In the rows, zero is written as 128.
One hidden turn or mirror swaps the rows below in pairs. Which row is each named row swapped with?
The rows were stretched afterwards, more along some directions than others.
z_139: [149 157 118 148 135 128 107 137 131 125 129  89 165 123 125 122 166]
z_303: [143 133 113 114 134  84  93 137 106 108 102  93 137  90 128 115 165]
z_52: [141 158 117 131 158 139 122 123  93 173 116  98 140 129 156 125 170]
z_406: [133 142 119 123 154 116  95 121 101 116 143 116 157 106 104 111 163]
z_426: [132 136 117 134 137 103  89 115 117  99 116 118 128 103 125 124 145]
z_22: [142 125 115 119 152 128 134 133  91 146 111 128 122 117 150 131 158]
z_540: [132 154 109 142 113 118  94 137 116 123 129  71 138  99 138 115 175]
z_792: [117 127 112 130 148 146  94 108  92 150 124 100 142 117 140 135 162]
z_519: [158 141 113 119 152 108 122 145  92 148  92  94 127  91 165 116 182]
z_970: [153 150 110 118 127  83  96 140 106 117 115  93 141  99 130  96 171]
z_547: [176 163 121 114 143 113 132 141 115 133 107 115 134 106 149 112 174]
z_843: [150 175 129 150 134 146 118 123 118 129  99  84 135 105 131 142 170]
z_314: [154 152 114 131 123  82 105 147 126 114 133 109 156 114 132 106 178]
z_93: [121 113 107 112 152 137 109 122  94 155 115  91 140 106 152 132 161]
z_322: [133 132 125 133 164 136 117 134  93 168  97  88 149 112 156 145 166]
z_402: [172 179 118 105 149 120 123 130 100 142 141 123 137 122 133  97 167]
z_393: [170 173 125 131 149 124 107 122 122 133 111  96 146 109 141 120 171]
z_606: [140 159 122 140 163 133 102 135  96 164 118  84 157 104 161 127 180]
z_508: [110 132 117 132 145 120  88 128  98 120 130 117 149 109 116 136 156]
z_70: [126 140 102 109 135 121 108 115  82 146 112  88 116  93 142 108 188]
z_797: [122 154  96 119 131 123 103 113 104 136 122  91 122 102 144 113 173]
z_814: [132 139 122 111 162 151 130 127  92 151 132 140 139 116 142 136 156]
z_553: [152 149 123 130 125  98 105 130 120 118 116 103 144 112 136 116 167]
z_34: [106 112 109 118 144 119  97 128  82 133 128 115 139 106 126 126 151]
z_640: [134 123 122 125 156 132 110 145  98 129 117  75 161  89 130 133 149]
z_415: [149 150 122 131 134  90  90 137 112 109 111  88 147  93 125 113 166]
z_617: [102 124 117 120 147 130  91 121  81 135 130 104 140  98 126 135 153]
z_902: [107 126 120 127 132 139 108 119  97 134 136 117 141 119 128 139 152]
z_691: [155 160 134 130 159 131 111 142 112 133 129  88 177 116 112 126 151]
z_154: [125 123 107 137 141 110 102 127 122 103 117 106 143 102 123 129 149]
z_772: [125 134 118 111 151 148 107 101 102 108 135 133 130 101 110 132 141]
z_628: [154 166 114 114 135 117 117 128 113 117 152 133 140 117 121 100 165]
z_90: [139 150 122 110 171 137 109 135  85 139 149 120 158 105 120 117 154]
z_456: [119 132 119 120 152 167 114 112  95 143 125 103 138 107 129 146 147]
z_646: [132 122 102 109 137 118 128 124  92 144 110 125 107 104 164 120 174]
z_627: [154 142 122 128 150 127 126 139 110 129 118  93 155 120 121 123 145]
z_565: [112 114 122 125 149 127 106 111  99 110 108 115 133 106 114 149 132]
z_422: [115 148 104 113 118 129  99 105  96 118 122  97 104  99 128 117 153]
z_700: [154 152 116 127 128 121  97 124 116 116 123  79 151 109 117 111 162]
z_43: [112 101 114 118 156 114  83 128  96 129 134 103 150  92 141 131 149]
z_204: [154 158 101 124 138 113  98 137 106 137 148  82 160 115 124  88 179]
z_550: [137 146 134 105 181 145  99 106  91 141 129 116 152  98 126 139 145]
z_890: [132 139 105 103 133 138 129 118  94 139 114 126 107 109 140 125 158]
z_541: [151 176 110 121 128 131 112 102 109 132 106 106 105 100 151 113 186]
z_921: [120 102  94 118 151 122 105 131  83 156 121  89 139 105 151 117 172]
z_584: [168 160 119 112 149 105 114 126 119 118 123 142 137 115 129 109 158]
z_483: [104 107 106 119 134 118 111 133  93 139 133 120 139 111 142 134 163]
z_861: [147 189 121 137 130 118 102 110 115 122 116  99 132 119 124 117 171]

z_415 swaps with z_617
z_843 swaps with z_550
z_646 swaps with z_628

One hidden turn or mirror swaps the rows below in pairs. Which row is each named row swapped with?
The rows were stretched afterwards, more along some directions than others.
z_206: [127 131 143 131 121 126 110 131 141 145 130 123 129 136 138 125 139 120
 121 139 142]
z_503: [128 135 132 121  99 130 132 148 126 140 118 105 135 133 141 136 134 122
 141 128 112]
z_103: [131 127 127 119 132 125 149  94 131 122 135 141 131 131 107 132 120 138
 129 107 125]
z_101: [129 117 116 120 143 126 132 144 122 120 114 136 112 140 131 112 120 135
 122 128 125]
z_316: [139 127 129 112 129 117 147 134 121 133 124 119 130 154 126 132 118 117
 121 131 119]
z_68: [120 134 128 130 126 139  97 139 139 141 123 122 139 130 142 120 144 113
 127 154 139]
z_665: [130 132 116 110 136 119 129 133 125 137 126 123 132 149 123 132 116 115
 128 136 117]
z_949: [115 140 139 131 103 125 121 143 133 125 117 120 123 118 141 124 133 141
 128 120 132]
z_937: [133 125 140 129 132 129 126 128 111 144 127 141 135 113 143 135 122 111
 130 137 136]
z_136: [139 130 117 136 121 116 142 114 127 124 139 119 132 106 134 133 125 125
 122 116 127]
z_966: [126 115 142 120 123 129 132 132 131 124 115 129 136 166 117 121 126 129
 129 117 132]
z_203: [124 127 136 120 125 112 149 104 120 135 143 146 111 119 120 150 119 138
 133  99 120]
z_350: [134 131 117 120 133 125 137 111 125 140 139 147 110 120 120 133 119 145
 138 104 112]
z_195: [129 131 126 117 113 114 140 117 132 135 132 129 116 144 117 143 130 123
 127 115 111]
z_690: [127 136 122 131 121 141 104 142 121 152 120 122 130 121 156 132 146 109
 126 149 134]
z_333: [132 115 141 119 137 127 149 115 121 138 136 151 110 127 117 133 124 141
 130 107 124]
z_339: [146 110 133 144 133 130 127 137 125 137 117 132 136 118 148 128 125 111
 120 143 137]
z_596: [122 120 134 133 105 129 131 156 125 136 121 108 129 136 148 124 127 142
 125 133 124]
z_281: [123 141 131 139 122 132 102 134 138 132 123 121 141 124 145 125 144 111
 120 152 141]
z_934: [123 129 128 139 111 137 125 152 130 117 118 114 128 114 151 118 133 139
 123 123 125]
z_983: [147 122 133 129 136 144 124 134 115 127 116 137 135 121 156 110 122 112
 109 127 136]
z_910: [140 127 135 131 129 127 120 132 126 135 117 127 147 124 147 127 118 108
 125 137 137]
z_512: [130 135 112 150 114 113 138 128 122 115 133 130 117 107 140 122 124 146
 134 125 124]
z_193: [128 119 136 130 126 127 136 131 133 113 126 116 138 163 130 126 133 111
 125 133 135]
z_675: [128 141 107 149 126 122 140 107 128 107 141 128 124 102 132 133 118 128
 133 118 119]
z_273: [120 133 112 128 135 120 137 109 122 135 146 145 111 117 118 138 117 138
 149 120 117]
z_205: [129 132 123 139 144 141 116 126 121 114 119 131 143 126 143 117 116 107
 119 136 138]
z_224: [113 141 143 120 110 120 133 113 127 133 132 135 120 137 123 147 125 124
 120 111 116]
z_109: [125 145 139 115 114 127 120 118 119 134 130 133 125 138 123 141 135 112
 116 114 120]
z_434: [128 129 133 138 115 138 106 132 133 146 124 130 133 130 151 127 143 127
 113 127 143]
z_507: [122 145 133 124 115 132 106 131 135 148 126 118 141 134 142 135 146 115
 128 144 134]
z_773: [134 120 133 117 136 119 137 125 117 134 127 126 137 152 131 140 121 108
 126 135 133]
z_341: [109 133 126 123 121 111 127 121 129 128 137 130 114 140 109 138 138 133
 140 125 120]
z_570: [138 131 121 135 122 111 142 135 119 128 135 125 115 104 145 133 122 121
 135 124 121]
z_335: [131 124 116 146 118 112 139 131 123 130 134 133 112  93 144 136 122 140
 142 124 119]
z_825: [134 119 129 129 130 115 146 129 119 115 119 120 130 144 138 122 113 118
 118 130 132]
z_920: [132 117 134 129 126 137 131 137 121 111 125 122 134 153 127 119 139 121
 127 122 135]
z_883: [121 147 120 136 108 114 130 131 134 119 129 110 126 151 123 126 128 137
 119 121 120]
z_110: [110 138 131 127 129 133  97 136 132 141 130 132 120 116 146 124 144 118
 124 148 145]
z_901: [131 114 137 142 132 132 126 119 116 127 131 143 132 122 138 124 129 119
 121 137 145]
z_971: [132 133 127 139 113 112 137 133 125 108 127 121 120 123 140 120 116 130
 116 113 127]
z_180: [111 133 125 129 110 132 123 149 128 122 124 107 136 126 146 122 131 136
 130 137 133]
z_261: [135 132 128 150 108 105 143 125 137 120 127 124 125 106 131 134 115 140
 130 110 122]
z_354: [122 127 128 127 113 139 120 161 125 137 117 113 124 126 155 122 139 138
 130 128 123]
z_395: [122 118 130 139 140 128 108 142 117 136 119 142 128 115 142 114 127 129
 123 138 148]
z_871: [123 135 117 143  94 122 123 148 132 130 121 106 133 136 150 127 133 145
 121 122 128]
z_993: [135 131 118 112 140 132 132 130 121 129 125 122 139 149 132 124 108 108
 130 129 122]
z_284: [143 122 114 116 136 133 135 136 120 132 120 121 142 155 132 121 115 124
 132 132 121]
z_810: [116 135 121 132 108 131 118 153 137 123 121 108 130 125 142 116 132 141
 132 127 122]
z_384: [132 119 148 101 136 142 126 123 125 129 120 123 147 162 121 126 132 102
 117 119 131]
z_63: [128 123 131 131 123 138 115 147 126 138 118 122 127 123 154 126 147 112
 123 155 140]
z_837: [128 118 128 118 142 129 142 110 128 132 141 144 124 128 110 131 121 139
 140 108 123]
z_39: [124 119 139 135 133 117 145  98 119 129 137 152 111 114 124 135 121 135
 126 112 133]
z_146: [125 133 140 124 122 133 103 145 131 152 118 128 125 131 142 129 148 108
 139 145 133]
z_629: [127 132 118 125 131 123 136 102 121 148 133 151 120 115 111 149 118 136
 142 101 122]
z_936: [136 113 141 126 136 156 128 125 122 133 125 133 135 147 134 118 135 121
 109 120 135]
z_643: [120 142 125 137 105 131 119 142 131 130 119 112 132 122 144 124 135 138
 135 118 129]
z_327: [142 126 103 123 134 122 139 130 122 135 121 122 131 139 126 136 117 115
 135 121 122]

z_224 swaps with z_193
z_810 swaps with z_68
z_883 swaps with z_936
z_434 swaps with z_871
z_920 swaps with z_109
z_910 swaps with z_335

One hidden turn or mirror swaps the rows below in pairs. Which row is each named row swapped with?
The rows were stretched afterwards, more along some directions than others.
z_705: [124  97 114 123 117 118 137 129 130 121 150 122 110 153 106 108 134]
z_577: [143 118 129 121 116 149 125 138 130 138 136 129 142 128 126 137 114]
z_364: [139 113 131 127 118 146 135 120 161 128 120 107 138 138 127 133 140]
z_859: [143 127 135 141 146 131 129 129 135 121 109 116 131 127 147 141 124]
z_107: [146 126 108 140 127 109 141 135 147 116 140 122  82 135 117 119 146]
z_950: [108 104 106 122 120 128 158 137 127 118 115 111 100 175 123 123 130]
z_516: [139 118 110 133 135 128 115 137 128 135 146 131 119 117 121 132 136]
z_401: [119 112 115 132 118 135 145 140 133 117 119 111 101 169 122 118 140]
z_877: [122 106 131 127 123 124 130 141 122 125 118 126 135 154 113 160 126]
z_51: [125  93 117 133 119 146 147 146 132 118 128 115 121 151 109 157 146]
z_835: [127 105 108 127 133 125 133 133 152 137 134 112 106 150 146 107 129]
z_620: [131 127 138 137 127 154 115 152 137 136 116 130 128 151 120 141 107]
z_133: [148 134 122 144 144 120 130 129 165 144 128 116 113 123 144 113 134]
z_642: [136 113 124 131 121 116 130 129 140 125 141 129 121 121 124 133 157]
z_170: [143 114 119 127 109 126 148 134 162 130 120 108 112 141 110 137 138]
z_24: [112 145 111 100 114 112 160 126 134 125 120 127 123 126 137 138 126]
z_743: [126 121 126 137 147 128 140 133 142 116 104 115 114 152 131 125 133]
z_346: [144 118 142 112 121 122 142 137 120 116 126 120 138 130 119 138 137]
z_569: [149 129 136 123 116  98 134 140 149 126 158 131 115 111 122 124 132]
z_684: [125 139 114 124 123 129 147 138 139 133 121 136 103 145 130 132 100]
z_630: [135 133 131 115 121  99 158 129 151 116 131 126 108 149 130 118 115]
z_800: [130 120 110 137 123 125 151 158 148 125 123 115  96 169 109 117 133]
z_969: [138 144 140 121 115 111 144 148 139 131 127 123 117 125 135 136 121]
z_935: [127 151 118 135 137 130 115 126 138 130 108 128 124 138 129 125 132]
z_249: [106 108 105 124 131 139 149 127 131 129  95 114 117 165 131 137 123]
z_326: [116 123 118 125 130 128 143 146 103 110 121 133 112 162 113 141 133]
z_160: [124 121 118 140 138 135 123 125 119 129 113 128  95 148 129 126 118]
z_66: [139 145 122 143 132 125 137 141 157 139 112 123 114 138 138 134 127]
z_38: [134 114 138 141 135 120 129 132 144 136 146 113 123 126 136 117 136]
z_764: [149 128 147 131 112 105 131 150 148 112 146 116 115 138 109 120 146]
z_867: [135 125 138 126 112 107 137 146 141 121 127 120 116 154  96 136 129]
z_751: [113 119 139 108 116 116 138 133 109 108 135 127 125 147 120 123 118]
z_233: [131 117 130 113 126 120 137 126 108 121 131 130 114 120 123 127 111]
z_238: [111 113  98 131 145 132 138 125 138 135 111 118 104 154 139 119 127]
z_649: [127 117 112 147 148 148 125 134 131 130 119 131 108 150 115 129 129]
z_312: [153 130 118 123 134 136 123 117 156 140 123 124 131 111 135 126 134]
z_220: [125  99 129 127 126 141 113 130 103 135 137 138 133 145 115 112 117]
z_706: [124 116 136 121 114 156 119 141 121 135 115 121 149 133 121 148 131]
z_793: [110 127 129 117 120 113 144 131 120 110 134 128 124 155 121 121 135]
z_824: [123 115 119 135 127 154 135 140 137 127 121 122 121 154 134 126 132]
z_471: [140  93 108 136 144 126 143 122 139 121 150 117 111 128 130 115 145]
z_61: [139 121 150 119 113 110 131 154 136 118 134 119 130 145 112 125 135]
z_865: [115 110 111 151 146 142 128 136 121 112  99 112 113 164 123 150 139]
z_125: [147 108 135 141 130 119 140 131 148 124 133 120 128 152 126 128 130]
z_564: [156 118 142 135 134 125 128 122 143 132 120 116 111 119 139 122 123]
z_487: [128 135 150 114 115 126 134 144 117 127 120 125 131 123 136 141 114]

z_346 swaps with z_326
z_835 swaps with z_38
z_61 swaps with z_793
z_401 swaps with z_487

